Which row each row swaps with, under one turn or mirror
The rows were stretched afterwards, more along some directions than others.
j210: [ 16 -16 -24   2  -8  -3 -13 -13   3   9   4  -4  -6  14 -27  11]
j60: [ -1   7   3  -1 -18  13   1  -5 -19   7 -28  -2  -9   1  24 -21]
j402: [ 10   4  -5  19  23   0  -7   0  -2   4  -3  -6  20  -8  20 -10]
j203: [ 16 -25 -14   4  -9  -1 -10 -19   2   9  -3  -4  -7   9 -28   5]
j590: [ 22  11  -4   1  16   7 -12   1  -1  -5   5   6  10  10  -9  -9]
j136: [ -7  -3   1   4  -3  10  10  11  -4  25 -12 -18 -12  -8  -1  -6]
j204: [ 13  22 -41  15 -16  -8   6  13   4   7  25  -5  -2  32   4  18]
j818: [ 29  -4 -26  22  12 -23 -33  -3  -3 -22  11   0  -6  23  -6  19]
j705: [  1 -16   7 -12 -14  28  11 -11 -12  22 -35 -12  -9  -9  -1 -16]
j942: [ 22  -6 -32  25 -31 -14 -43  11   8  -3  28   8 -12  11 -17   6]
j769: [ 19   2  -5  40 -13  -8 -24  -1  15   1  15   3   0  -3  -9  -2]
j223: [ -3  -8   6  -8 -21  22   5 -13 -14  15 -35  -6 -14  -5   8 -21]
j613: [ 21 -18 -28  15 -10  -6 -16   6 -17  -8   3   5   5  11  16   1]
j977: [ 10 -24  -2  -5 -19  23  -1  -9  -2  23 -13  -8 -14  -4 -19  -7]
j224: [-10   9 -10   1 -19   5  20  15   3  27   6 -10  -5   2 -20   0]
j109: [ -2  24 -19  16 -23  -4  10   6  -5   6   2  -2  -9  15  15  -1]
j25: [ 19   4 -17  14  -5  17   4   4   5  15   9 -18 -12   4  16   7]
j819: [  8  -5 -10  16 -23  11 -28 -10  17  -2  -7  -1 -26  -2 -21 -14]
j164: [ 16  -4 -19  15  10 -14 -10 -13  -8  -4 -16   0   2  24  16   6]
j144: [  4   3  -7   8  -7  21  18  18  -6  25   1 -23 -13  -2  17   4]
j804: [ 25   8 -13   5   1  13  -3   2   6   2  17   1   5   6 -17  -3]
j92: [ -1  -2 -11   5  -5   1  16  -4   9  23  -3  -8   4   8 -34   5]
j414: [ 20 -10  -7  29 -33  18  -8  21   9  13  25   2 -17   7 -17   5]
j141: [ 11   0 -16  -5  15  11  12  16  -2  26   5  -5  13  15  -4   2]
j540: [ 23 -10 -36  24 -26 -19 -46  12   9  -8  30   6  -8  12 -10   9]
j543: [-12   8 -12   2 -15   3  19  12   2  26   0 -11  -8   2 -19   0]
j370: [ 16  -9 -32  24 -35 -13 -34  18   5   2  31   3  -7  14 -22  12]
j929: [ 13  22 -46   5 -11   0   8  23   7  15  34  -6   1  30  -1  16]
j976: [ 24  11 -21  15   6   7   7   5   9  15  26 -10   7  14   0  15]
j67: [ 13   8  -5  36 -12  -6 -18  -1  13   0  12   0   6   0  -4  -2]
j623: [ 23  11 -26  10   6   9   6   8  10  14  28 -13   2  14   2  12]
j737: [ 18 -20 -25  20  -6 -18 -29   2 -18  -8   4   6   5  11  13   3]
j440: [  2  11  -3   7 -21   8   0   0 -18   4 -17   0 -11   6  30 -17]
j931: [  3 -10  -7  16  -2  -8  10 -16   7  14 -11  -3   3  11 -25   6]
j552: [  8  -3 -10  14  23   4  -1  -4   4   2 -12 -11  14 -12  11  -9]
j924: [ 27 -10 -30  21  -1 -16 -28 -10   7 -17  12  -6 -14  13 -19  17]
j750: [  0  23 -23  17 -24 -12   2   3  -1   1   4  -5 -12  16  13   3]
j585: [ 13   5 -16   7  -8  20  11  12  -6  17   0 -22 -11   4  24   7]
j458: [ 19  -3  -2  36  -9  -7 -23   0  15  -1  14   5   7  -3  -5  -3]
j591: [ -1   2  -4   7  -3  11  10  17  -9  21  -7 -18 -11  -4   9   1]

j613 is swapped with j552
j819 is swapped with j414
j737 is swapped with j402

